Every row has a hidden score from 0 to 20. What is each row's score? 10 is about the middle. The score is a weighted sum of the row's numbers plus the product of two more (or one squared), each taken from its middle value.
[-29 -23  17 -25  11  -4  22  32 -29 -26 -37 -28  15   0  17 -18] ~ 8
[-36  15  18 -10  19   6  22  13 -39 -15 -22 -10  30  -7   0 -34] ~ 7
[  4 -14  16 -21  26 -15  29  30 -13   6 -22  -7  30  30  25 -10] ~ 9
[ 11  -7  54 -13  31  -2  15  24 -17  -2 -22  -6  15  22  -1 -11] ~ 5
[  1 -24  38 -10  21  -9   7  35 -10  11  -7  -3  30  22  18  -1] ~ 7
[ 28 -12  33  -8  18 -10   0  29 -18   5 -22 -13  30  22  24 -10] ~ 7
[ -5 -11   4 -23  25 -14  15  24 -16   8 -15 -10   8  44 -14 -21] ~ 10
[-22  -7  -9 -24  -1  -9   0   5 -27 -16  -7 -19 -15  22 -29 -29] ~ 10
[ 31  -5  43  -8  59 -10  44  37  -1  17 -15   9  15  30  -7  11] ~ 10
[ -8 -17  16 -21 -21  -7 -22 -19 -29 -15 -22 -33 -15 -22  11 -22] ~ 8
[ 10 -14   9 -14 -10 -16 -15  -9 -13 -16 -22 -19 -15 -15  -8 -23] ~ 9
[29 -3 19  3 -4 -4 -7  8  2  8 -7  1 22  7 18 -2] ~ 8
[  9 -11  32  -9  16 -15  -7  -8  -8 -11   0  41   8   7  -2  -3] ~ 8
[16 -7 13  5 20 -5  7 37 10 22 -7 13 30 37  5 22] ~ 9
[ 15 -31   2  17  14 -25 -22  11  11  30 -22 -13  15  15  20   0] ~ 14
[ -4 -26   8  -7 -10 -42 -22  -9  -8  -2  -7 -19  -7   0  28 -35] ~ 10
[ 26 -14  -6   5   1  34 -22  19  11  -3  -7  33  15  37  17 -20] ~ 8
[ 22  -7 -13   9   1   0  -7  10  15  14  15  22  22  15  31  31] ~ 12
[12  2  4 -1  9  7  0  0 -4 12 15 24  8 15 -4  2] ~ 11
[ 21  25 -27 -13  -6 -48  -7   3   3  20  22  48  22   7 -31  22] ~ 19
[  7  -9  -4  14  29   5  22  35  11  27   7  17  15  59 -12  25] ~ 15
[21 -3  1  2 13 -4  7 19  4 15  7 13 30 37 17 24] ~ 10
[ 39 -39  28   9  10 -46   7  -1   9  -2 -15   0  30  22  12  -2] ~ 11
[24 -6 -1 -1 12 10  7 17 -1  9 15 24 22 30 -4 45] ~ 12
[ 17   2 -11 -26  -5  19   0  18   0  49   0  -1  15  66  -1  34] ~ 11
[ 9 -1  1 12  9 -6  0 12 10 48 -7 -6 30 15 45  9] ~ 10
[-16  12 -20 -10 -18   0  -7 -17  -6  24 -15 -16  -7  -7  19   4] ~ 12
[25 -1  6 -1 16  6 15 16  1 23  0 23 30 15 21 44] ~ 12
[14 -4  8  3 12 -1  0 16  2 -1  7 32 30 22 17 40] ~ 9
[12 -4  7 -8 14  5 15 14  0 -1 15 21 30 30 -3 12] ~ 10
[  6   1   2  -8  10 -12   7  14  -2  -8   0  25  37  22   0   9] ~ 9
[  7 -15  21  -8  32   0  22  29  -2   1  -7   9  30  30  -1   6] ~ 8
[  0 -19  20   0   6 -10   0  33  -1  -1 -15  -2  45  15  25  -2] ~ 6
[  3   9  10 -18  34  13  15   5 -25 -27  -7  53   8   0 -13  16] ~ 11
[-10  -8  12  -7  -8 -12 -15   8 -15  -1 -15  -2  15   0  28  -2] ~ 8
[-21  -4  -3 -26   4  -9  22   1 -19 -18  -7 -13  15   0 -14 -12] ~ 11
[  2 -11  -1 -16  -5 -15   0   5  -5   6 -15 -17  30   7  41 -14] ~ 8
[-22 -10 -15 -16 -14 -12  -7  -6  -4   4 -15 -11   0 -15  67 -26] ~ 10
[  8 -16  17 -14 -16  -4  -7 -12 -22 -10 -15   3 -15 -15  13 -22] ~ 11
[ 14   4  10   2  -4  -6   0  -8  14  20 -15  20   0 -15   1   5] ~ 12
[43  9  4  7  9 -5 -7 13 29 45  7  8 30 22 27 13] ~ 9
[ 26 -18   1  11 -10 -14 -15  -4  14  24  -7   2  -7   0  56  -3] ~ 14
[27 -7  0 16 13 -2 -7 20 26 59  7 32  8 37  9 19] ~ 13
[ 15  -5 -17   6  -5  20   7  -1  44  20  15  23   0  -7  57  37] ~ 14
[  8  26 -12  20  10 -30  -7   1  16  42   7  40   0  15  43  10] ~ 12
[ 20 -12  -7  30  23  10   0  13  23  23  22  38   8  22   1  35] ~ 14
[  8 -23 -11  30  11   9  -7  10  25  41   7   0   0  15  49   7] ~ 16
[ -3  -4 -13  23 -10  -6 -15  -8  15  36   0  -3  -7  -7  72   0] ~ 13
[ 11   0 -14  30 -20  -1 -22 -21  29  17   0   1 -15 -22  39  -1] ~ 12
[ 16  17 -16  24  -5  14  -7  -5  37  29  52  52  -7  15   6  18] ~ 15
[ 15 -45 -21   3 -34  -9  -7   4  63  47   7  21  22   0  25   6] ~ 17
[ 58  23 -10  10   3  23  -7 -12  15  12  30  36  -7   7   9  27] ~ 12
[-12  28 -18 -18 -12  15 -15 -19  -9 -25   7  12 -22 -15 -22 -14] ~ 10
[ -3  51 -19 -11 -17  28 -29 -26 -25 -25  22  61 -37 -15  -9   7] ~ 14
[18 30 -6 -4  6 12  0 -6  5 -3  7 73  8  7 -3 12] ~ 13
[ 9  3  5  8  6 -8  7 13 10 51  0 29  8 15 39  1] ~ 13
[  1  45   2 -11   5   4   0  17  -3  -5  37  60  15   0  -1  32] ~ 19
[29  4 29  8 27  2 15 20  3 21  0 21 30 22 11 24] ~ 9
[27  4 12  4 17 10  0 16  5  6  7 32 22 30 21 28] ~ 8
[ 9 -6  8  4 18 -5  0 16 -5 -6  0 36 22 22  9  7] ~ 9
[  6 -10  -6 -11 -13 -10 -15 -10  -6   5 -15 -11  15  -7  80 -15] ~ 8
[25 17 -3  8 17  8 15 16 20 19  0 28 30  7 15 35] ~ 11
[ 4  0  3 21  5 -1 -7 11 30 30  0 26  8 15  7 20] ~ 11
[ 47  -5   9   0 -10   7  -7 -10 -15 -12   0  16  15  -7   5  23] ~ 11
[ -2   0 -18 -17 -23 -18 -22 -22 -36 -31 -15 -14  -7 -37 -40  26] ~ 14
[ -7  -3  14   5 -21   1 -29 -17   3   8 -15 -17  15   0  12  -8] ~ 6
[-30   2 -25 -28 -17  14  -7 -21 -25 -34 -15 -16 -22 -22 -32 -11] ~ 11
[ 10  -6  12 -12  -9  -2   0  -7  -5   0 -22 -14  30 -15  39  -1] ~ 8
[ -1 -14 -10  -5 -11 -11 -15  -2   5  -1 -15 -10  22  -7  54 -13] ~ 8
[  4  -4  -2   5   5 -12   0  18   5   3   7   8  45  15  40  14] ~ 8
[ 10 -19   5   7   8   3   0  16 -10  12   0   6  30  15  32  12] ~ 10
[ 9 -7 12 13 27 -5  7 25 12 18 -7  2 22 22 28 13] ~ 10
[-15 -14 -12  -9 -18  -6 -15 -14  -8  -2 -15 -16   0 -22 108 -18] ~ 9
[  0   6 -12   0  -9 -29 -22  -9  -6  -3   0  -7   0  -7  90  -7] ~ 9
[  4   2 -16  11 -15   5 -15  -9  49  35  -7   8  -7  -7  37  -9] ~ 10
[-23  -5 -29  16 -32  -6 -22 -30  24   0  -7 -10 -29 -29 -25 -12] ~ 13
[-19  -5 -33  -9 -33 -10 -22 -27   7 -22 -22 -24 -29 -37 -13 -22] ~ 11
[ 14  -3 -29  31 -21  -4 -22 -24  27  18  22  18 -15 -15  47  -2] ~ 14
[ -1  37 -29  -6 -31  42 -15 -26  14   0  22  -5 -15 -15 -27  17] ~ 15
[ 29  18 -21  44 -13  -5 -22  -9  48  25  37  10   8   0  15  37] ~ 12
[ 23  29 -11  28  -4  13 -15  -5  22  19  59  50  -7  15   0  18] ~ 13
[ 64  10 -21  13   1  15 -22 -15  14  15   0  18 -15 -15  10   1] ~ 13
[ 24 -13  -9  28 -13 -13 -22  -2  22  22   7   3   8   0  25   7] ~ 13
[ 28  11 -13  41  -6  10  -7   2  36  35  15  17   0   7  24  42] ~ 14
[14  0 -3 25 -1 -5 -7  9 15 39 15 23  8 15 30 36] ~ 14
[ -8  -5 -11  21 -20  -8 -22 -17  -4  27   0  -9 -15 -15  19   5] ~ 14
[ 31  -6   1  32 -12  -2 -15 -12  12  26   7  -1 -15  -7   0  22] ~ 15
[ 32   9  -6   7 -11   8  -7 -12  -1  -7  22  17   0 -15 -12  12] ~ 13
[ 26  41 -13  23 -32  42  -7  -3  14  14  15  18  -7   7 -18  59] ~ 14
[ 31  -1  -4  23  -5   1 -15   6  14  26  22   6  15   7  21  41] ~ 12
[ 27  -8  -2  13 -17   2 -15 -14   3  28   0  -5  -7  -7  28   8] ~ 13
[  7  -6 -11  11   2  26  -7  -3  40  97   7  -1 -15  22  10  -5] ~ 15
[ 46  11 -10  13  -3  27  -7  -4  21  21  30  38  15   7  17  74] ~ 15
[ 37 -16  -3  33   9   6  -7   7  27  24   7  16   8  15  23  33] ~ 15
[ 45  31 -10  59   7  17   0  -8  24  15  15   0  -7  -7  20  14] ~ 14
[ 13  -3  -8  40  -7  -4 -15   4  22  49  22   2   0  15   5  20] ~ 15
[-10  -3 -10  16  -3  -6 -22  -4  29  34  37   0   0 -15  24  50] ~ 15
[ -8 -10 -18  18 -26 -10 -29 -29   5   5  -7 -18 -22 -29  -5  -9] ~ 13
[  7   0 -20  19 -24   1 -22 -27   0  -2   7   0 -22 -22 -15  19] ~ 14
[-18 -25 -35  32 -31 -10 -22 -37  16   8   7 -10 -37 -29 -18  -5] ~ 18
[  3  30 -27  36 -26  27 -15 -21  42   0  74   7 -15  -7   1  83] ~ 17
[ 16  20 -21  40 -16  12 -22 -22  24   1  44  42 -15 -15  -9  24] ~ 15
[  3  49  -9  30  -3  44 -29 -22   9   9  22  62 -22  -7 -12  20] ~ 12
